(in the rows, 128 means zero)
Rotation paths and how fast each direction turns (deg/step):
Each turn is a multiple of 5 degrees from 10 to 175, or 0.
Each row of a path follows its step; steps can be skipped.

step 0: [133 128 118 137 116 123 118 133 127 135 115 120 130 122 127 117 128 112
 121 127 127 128 137 124 138 124 130 109]
step 1: [134 118 127 134 126 126 111 140 121 136 139 123 115 136 130 117 128 132
 115 134 122 126 124 145 124 124 135 125]
step 2: [108 112 125 128 122 125 134 136 124 131 124 130 135 133 129 112 120 132
 119 122 127 141 137 139 134 129 121 130]
step 3: [126 129 122 124 116 133 129 132 135 126 119 134 113 129 113 117 139 127
 125 144 134 135 128 137 143 118 127 133]
step 4: [140 126 119 138 119 132 138 131 129 134 126 133 124 152 135 131 131 117
 125 132 135 131 143 140 127 134 132 130]
step 5: [128 129 131 115 133 125 146 140 135 137 141 128 122 139 125 121 122 132
 137 138 120 132 129 141 120 127 118 135]
step 6: [133 135 140 126 132 130 141 131 150 131 115 144 135 130 130 124 124 128
 126 127 134 143 135 123 137 127 124 131]
step 7: [146 145 114 120 133 134 120 125 147 127 128 125 119 142 126 135 127 132
 128 129 122 127 131 125 137 129 123 129]
step 8: [148 129 126 128 137 131 135 142 132 126 124 117 143 132 146 128 122 131
 134 120 125 127 131 133 119 122 120 118]
step 9: [138 131 136 121 125 128 115 133 135 137 127 125 134 120 123 114 113 134
 127 133 118 133 124 112 122 120 114 131]
step 10: [133 133 129 132 131 136 101 135 128 120 126 130 139 132 138 121 131 136
 124 123 134 137 133 123 143 132 127 126]
Speeds:
[122 124 129 123 130 131 130 132 128 134 122 129 127 127 129 127 128 132
 128 126 131 123 127 126 124 128 123 128]  110
[130 129 127 127 126 124 123 125 127 132 131 131 129 134 132 133 130 132
 126 126 132 122 127 133 130 130 127 126]  115
[123 126 126 130 121 129 128 129 125 131 127 128 128 128 128 128 129 134
 131 133 128 129 132 132 129 127 136 132]  35
[128 127 127 124 122 131 127 131 120 123 130 130 129 130 126 127 129 125
 124 130 134 132 126 129 125 131 124 129]  40

step 0: [137 129 126 133 125 124 126 136 135 135 114 141 130 122 119 118 121 133
 137 124 142 128 125 137 126 123 112 139]
step 1: [137 142 121 132 130 122 115 120 126 126 135 132 124 110 123 135 130 132
 133 135 136 121 115 116 128 131 131 121]
step 2: [131 130 121 131 129 139 137 133 137 126 124 122 122 113 127 120 127 119
 133 123 114 114 135 113 126 137 130 137]
step 3: [129 128 126 121 121 140 141 122 144 128 132 123 136 133 130 129 137 136
 127 127 137 140 120 122 120 145 126 127]
step 4: [131 134 123 135 114 121 122 131 124 147 129 120 136 132 122 131 120 114
 127 135 128 136 133 136 122 141 123 138]
step 5: [126 119 126 135 131 125 114 119 130 115 134 135 136 126 131 135 135 110
 145 133 133 135 134 130 134 135 130 122]
step 6: [107 136 136 134 140 137 128 134 128 130 135 129 134 129 139 127 126 121
 118 137 126 122 132 122 137 132 141 136]
step 7: [123 134 132 117 121 132 132 130 142 121 124 120 137 152 130 130 134 126
 132 131 118 125 129 130 132 115 125 123]
step 8: [135 126 131 131 130 126 137 127 111 141 132 135 141 134 126 142 131 126
 115 126 117 140 131 132 128 117 126 119]
step 9: [114 117 124 124 131 123 123 124 116 120 130 135 118 130 122 135 134 124
 131 118 123 122 126 149 132 122 122 137]
step 10: [122 126 136 120 133 112 122 133 120 117 133 132 130 123 134 113 130 148
 119 126 124 127 132 127 132 128 141 123]
Speeds:
[135 124 130 130 130 131 132 128 129 127 129 134 130 127 130 125 126 123
 130 124 126 129 134 128 125 127 131 123]  125
[123 125 127 123 124 128 129 130 126 125 132 130 133 129 128 129 127 124
 121 130 127 126 131 132 135 126 127 123]  25
[128 128 123 127 130 128 129 127 129 124 134 129 128 126 132 125 126 130
 130 138 126 125 129 125 126 123 130 132]  80

step 0: [139 132 131 125 112 128 126 135 119 131 146 130 125 127 133 121 138 124
 132 128 120 122 121 119 136 123 121 134]
step 1: [129 132 132 135 116 121 124 132 117 127 139 137 124 125 128 128 133 111
 116 119 129 132 124 117 132 120 129 136]
step 2: [123 145 131 129 123 126 122 138 114 124 136 135 127 125 129 135 124 119
 131 116 136 140 121 128 137 128 133 129]
step 3: [127 146 135 130 120 122 137 135 125 126 139 129 140 134 138 135 122 129
 129 125 140 135 130 126 134 122 133 119]
step 4: [136 146 137 130 129 119 130 133 121 129 123 118 135 134 129 133 127 134
 127 123 140 125 124 112 128 123 123 118]
step 5: [146 141 129 135 126 125 125 136 119 122 127 121 125 145 126 123 131 134
 139 129 134 126 134 117 129 129 124 131]
step 6: [149 128 126 142 128 121 135 133 125 124 127 119 120 138 132 130 128 120
 131 115 134 130 136 125 126 120 131 139]
step 7: [143 131 125 126 130 130 134 131 119 135 128 121 118 128 129 134 134 120
 141 105 129 132 128 135 132 123 131 128]
step 8: [135 131 135 124 127 131 137 127 123 140 142 132 130 136 130 130 146 121
 135 115 130 127 137 133 127 124 133 119]
step 9: [132 132 143 127 138 127 123 130 121 140 131 132 129 133 126 136 142 117
 119 120 141 122 130 126 122 134 135 123]
step 10: [140 138 136 126 131 133 115 137 125 130 135 129 127 131 132 132 134 127
 129 132 146 124 131 135 130 144 138 130]
Speeds:
[131 126 128 131 133 131 133 133 129 128 130 131 128 123 129 130 136 129
 129 127 124 127 124 128 123 129 128 130]  40

step 0: [110 134 140 127 134 120 147 134 116 129 114 113 119 131 132 108 128 128
 124 138 121 138 130 120 120 116 124 132]
step 1: [123 132 123 139 128 114 137 124 136 142 105 130 121 119 118 106 124 135
 128 120 141 118 119 128 132 135 128 135]
step 2: [131 132 144 146 136 129 125 127 133 133 123 127 119 132 114 131 135 115
 128 118 143 124 128 150 118 114 134 142]
step 3: [132 121 149 138 140 144 120 135 136 145 131 119 135 136 112 123 112 133
 143 126 127 123 128 122 133 121 120 125]
step 4: [122 127 122 128 135 133 107 121 136 152 135 134 128 143 128 133 141 138
 132 118 118 121 120 114 119 127 139 130]
step 5: [137 132 134 130 149 138 128 120 129 123 134 134 125 131 135 131 137 114
 129 125 128 120 135 114 123 136 148 103]
step 6: [143 121 124 136 129 134 142 140 114 133 134 119 123 138 146 133 132 141
 116 121 129 129 131 117 117 134 117 112]
step 7: [125 123 132 114 127 106 137 132 119 128 117 128 108 133 126 133 135 139
 134 143 131 137 117 121 112 138 131 116]
step 8: [125 124 119 128 136 116 132 135 119 117  97 127 117 131 137 121 116 116
 135 110 135 133 124 131 127 127 131 126]
step 9: [133 120 131 133 130 120 135 123 115 133 117 119 119 129 117 122 122 144
 124 122 126 118 128 159 135 111 132 123]
step 10: [130 123 132 130 136 131 118 117 143 138 130 125 113 114 115 139 112 139
 142 118 133 145 122 139 130 125 126 131]
Speeds:
[126 128 127 126 128 132 126 133 133 135 132 131 128 127 127 127 128 123
 126 130 133 125 125 127 128 122 127 124]  40
[130 129 122 129 133 124 129 127 130 127 126 134 131 126 130 125 125 126
 125 127 125 121 132 130 124 128 132 129]  100
[127 127 136 124 130 124 127 127 129 134 125 128 131 122 130 127 130 128
 129 123 129 129 131 133 131 127 126 132]  45
[125 122 127 131 130 132 130 131 122 131 127 126 134 131 128 123 125 128
 123 129 125 127 128 129 132 131 124 126]  130

step 0: [132 130 126 115 133 109 131 134 123 128 117 129 127 114 131 126 134 123
 124 125 127 120 147 133 138 123 132 137]
step 1: [138 129 133 129 119 134 132 120 123 123 123 137 128 111 116 122 135 117
 124 116 127 124 129 125 120 115 121 115]
step 2: [117 131 129 133 132 127 130 111 131 117 126 125 137 123 126 123 136 142
 133 131 107 124 133 117 128 118 134 128]
step 3: [132 124 121 128 142 139 134 133 133 127 127 134 131 122 126 136 146 129
 137 130 123 147 131 138 135 117 126 131]
step 4: [124 126 133 135 117 116 141 125 132 118 120 130 139 136 127 135 128 117
 140 136 127 135 117 134 129 123 114 123]
step 5: [111 129 134 140 132 121 131 138 122 138 106 126 127 126 128 131 131 126
 131 127 117 120 133 138 138 133 133 129]
step 6: [117 127 119 133 114 129 128 133 122 132 118 142 125 127 119 128 136 126
 109 118 134 145 133 128 124 126 122 123]
step 7: [122 126 114 125 108 127 118 135 134 122 123 122 138 129 129 131 136 134
 127 136 114 115 130 118 122 127 124 122]
step 8: [136 131 124 138 129 132 115 138 131 123 123 134 130 123 120 134 147 126
 138 124 134 127 128 120 137 133 141 142]
step 9: [133 134 118 149 116 135 140 120 133 118 136 138 129 126 128 127 127 121
 122 140 131 126 119 133 131 129 122 139]
step 10: [123 124 122 140 135 136 126 124 118 129 132 121 136 143 121 131 132 130
 131 127 114 117 122 143 130 143 129 125]
Speeds:
[131 130 126 126 123 129 125 129 130 123 128 128 125 122 127 129 127 128
 126 127 125 129 128 124 127 126 138 124]  60
[126 132 129 125 128 128 129 129 128 129 126 121 128 131 125 123 130 129
 133 126 123 129 133 127 130 134 133 133]  135
[127 127 128 133 133 133 128 127 134 119 130 127 131 128 128 129 124 127
 132 130 130 131 129 134 130 130 129 128]  60

step 0: [118 130 140 131 106 131 132 137 125 135 125 141 130 125 123 128 131 134
 120 131 130 140 138 123 140 140 123 120]
step 1: [137 126 134 128 120 124 142 127 139 120 121 130 134 136 150 126 130 125
 135 130 120 123 142 134 144 128 120 121]
step 2: [132 132 129 126 149 124 133 123 133 110 124 143 123 135 134 143 131 125
 131 135 128 146 130 130 123 130 126 118]
step 3: [114 136 142 125 141 132 130 135 132 123 118 133 127 129 110 133 137 136
 132 116 136 133 135 121 139 130 119 136]
step 4: [128 126 131 131 125 135 127 118 139 135 121 122 131 146 119 133 128 147
 124 131 118 121 142 135 144 134 131 126]
step 5: [135 111 129 137 136 131 147 124 127 118 135 135 118 124 131 131 135 143
 131 139 116 126 132 132 123 141 131 130]
step 6: [122 132 129 132 137 137 124 141 144 124 142 149 132 123 133 136 145 129
 128 117 129 124 129 131 123 138 126 131]
step 7: [136 147 132 135 121 127 119 116 136 120 121 126 140 120 125 135 130 136
 118 116 126 130 128 131 138 146 124 132]
step 8: [125 128 130 129 125 111 127 134 131 118 134 118 129 123 126 129 131 143
 124 151 115 135 132 130 137 136 116 123]
step 9: [117 124 139 117 120 129 129 127 138 111 145 148 125 136 133 118 125 130
 135 133 128 134 137 124 131 133 128 128]
step 10: [141 138 131 115 137 132 123 127 141 125 118 136 119 123 138 127 126 131
 144 119 134 132 135 142 142 138 127 132]
Speeds:
[122 128 130 126 132 125 129 130 128 130 128 127 128 124 126 123 132 127
 128 129 125 132 132 126 119 131 130 124]  120
[124 126 131 123 122 130 127 124 124 128 132 126 124 129 122 130 126 130
 128 131 127 126 133 133 127 127 124 129]  80
[132 131 128 129 128 125 133 128 130 135 127 127 132 127 125 124 127 130
 120 132 131 129 133 129 130 127 127 133]  100
[130 130 128 128 128 126 124 130 122 130 129 127 127 126 130 129 128 130
 127 120 128 127 137 127 133 129 133 126]  110

step 0: [117 129 114 130 124 121 134 140 125 128 130 131 110 131 126 143 133 122
 133 125 125 133 123 129 137 144 131 126]
step 1: [131 138 143 123 125 120 132 129 125 106 123 131 128 131 144 125 126 130
 123 127 133 130 132 119 143 124 119 132]
step 2: [129 127 133 131 126 128 133 131 120 136 117 136 119 129 126 142 139 123
 139 136 138 126 121 125 129 120 150 133]
step 3: [127 130 136 115 126 126 129 119 131 121 129 120 128 139 127 137 114 125
 122 131 150 134 125 129 129 140 123 120]
step 4: [128 133 120 133 126 119 128 124 120 135 127 136 138 129 132 126 136 134
 129 140 141 121 127 145 140 128 132 145]
step 5: [121 122 119 119 123 135 127 130 131 136 136 128 127 154 140 135 131 119
 133 122 135 131 132 116 129 132 124 130]
step 6: [115 133 124 122 121 129 126 130 129 112 129 140 139 119 129 133 137 148
 129 133 135 136 120 125 130 126 121 135]
step 7: [132 135 124 136 135 134 126 141 136 131 118 137 120 147 123 129 125 119
 127 139 137 127 129 120 127 115 123 134]
step 8: [127 137 119 114 125 128 135 119 134 126 126 126 140 124 116 124 125 127
 136 125 138 150 126 122 136 126 138 124]
step 9: [133 139 115 128 129 125 121 145 122 122 128 132 131 136 118 132 120 124
 131 134 128 114 121 134 139 141 127 132]
step 10: [146 116 127 116 127 127 135 127 128 127 127 136 130 137 136 117 128 131
 141 118 133 135 132 122 143 123 123 131]
Speeds:
[128 125 126 130 129 125 132 128 125 123 129 131 124 129 128 119 129 127
 125 133 131 124 128 130 129 125 124 127]  125
[127 133 133 129 127 132 132 126 130 126 123 124 128 125 123 126 126 123
 128 132 129 125 124 122 129 127 131 130]  65
[124 125 122 125 127 127 128 127 124 128 132 123 124 126 127 127 129 127
 131 126 133 129 128 122 124 126 134 124]  130
[128 126 130 124 125 128 122 130 131 128 125 121 124 133 129 126 126 124
 132 131 127 129 130 129 127 128 122 127]  160

step 0: [153 122 128 127 131 130 142 133 131 122 131 136 155 133 130 129 118 134
 132 128 122 138 135 135 116 125 123 124]
step 1: [143 126 119 141 126 125 130 123 128 127 127 134 125 150 139 117 132 128
 135 131 144 114 127 124 133 123 106 128]
step 2: [132 118 136 113 113 132 138 116 142 121 126 134 124 142 135 144 131 128
 130 132 139 131 109 134 129 133 131 124]
step 3: [142 140 122 122 117 117 132 138 130 123 145 131 135 131 136 125 128 142
 131 131 111 141 116 132 130 136 117 124]
step 4: [141 138 133 134 134 132 126 138 128 122 131 149 137 147 132 123 116 127
 120 123 136 112 121 124 130 129 130 114]
step 5: [131 113 124 123 126 125 148 118 132 112 119 134 139 145 129 131 115 131
 147 129 123 122 128 135 124 124 121 130]
step 6: [130 127 117 136 114 113 133 130 132 132 138 136 131 142 137 131 138 132
 131 133 148 143 126 132 127 129 111 119]
step 7: [156 128 133 121 132 143 132 121 135 129 135 136 133 141 133 134 133 137
 119 128 131 129 113 125 126 145 129 130]
step 8: [143 132 128 112 120 121 131 138 127 111 125 128 133 136 137 118 119 131
 138 142 120 121 119 125 141 122 117 122]
step 9: [130 134 135 136 111 119 139 127 137 119 139 148 132 140 134 129 124 123
 129 114 136 121 122 140 122 119 130 116]
step 10: [129 123 123 134 134 130 134 119 135 135 130 137 136 152 130 137 120 144
 140 130 115 132 122 129 121 144 114 124]
Speeds:
[127 126 132 127 133 133 137 127 134 129 132 133 127 125 125 131 129 125
 125 130 129 126 127 128 129 128 129 127]  145
[132 126 126 129 128 129 132 122 127 123 127 129 127 125 129 126 129 131
 125 122 123 128 127 132 123 129 131 135]  155
[122 125 128 128 120 125 129 126 132 129 128 130 125 129 125 125 133 128
 131 130 128 126 131 132 127 134 131 126]  100
[127 123 123 130 130 131 132 134 127 132 124 131 128 132 126 127 127 130
 132 125 132 131 133 128 124 127 128 131]  70
[132 128 129 133 133 130 123 128 134 131 126 127 127 128 128 125 126 134
 127 127 128 123 131 130 132 134 127 126]  115
[131 129 125 134 125 126 131 133 130 125 135 123 129 121 128 127 129 130
 130 128 131 129 130 131 128 125 128 125]  130
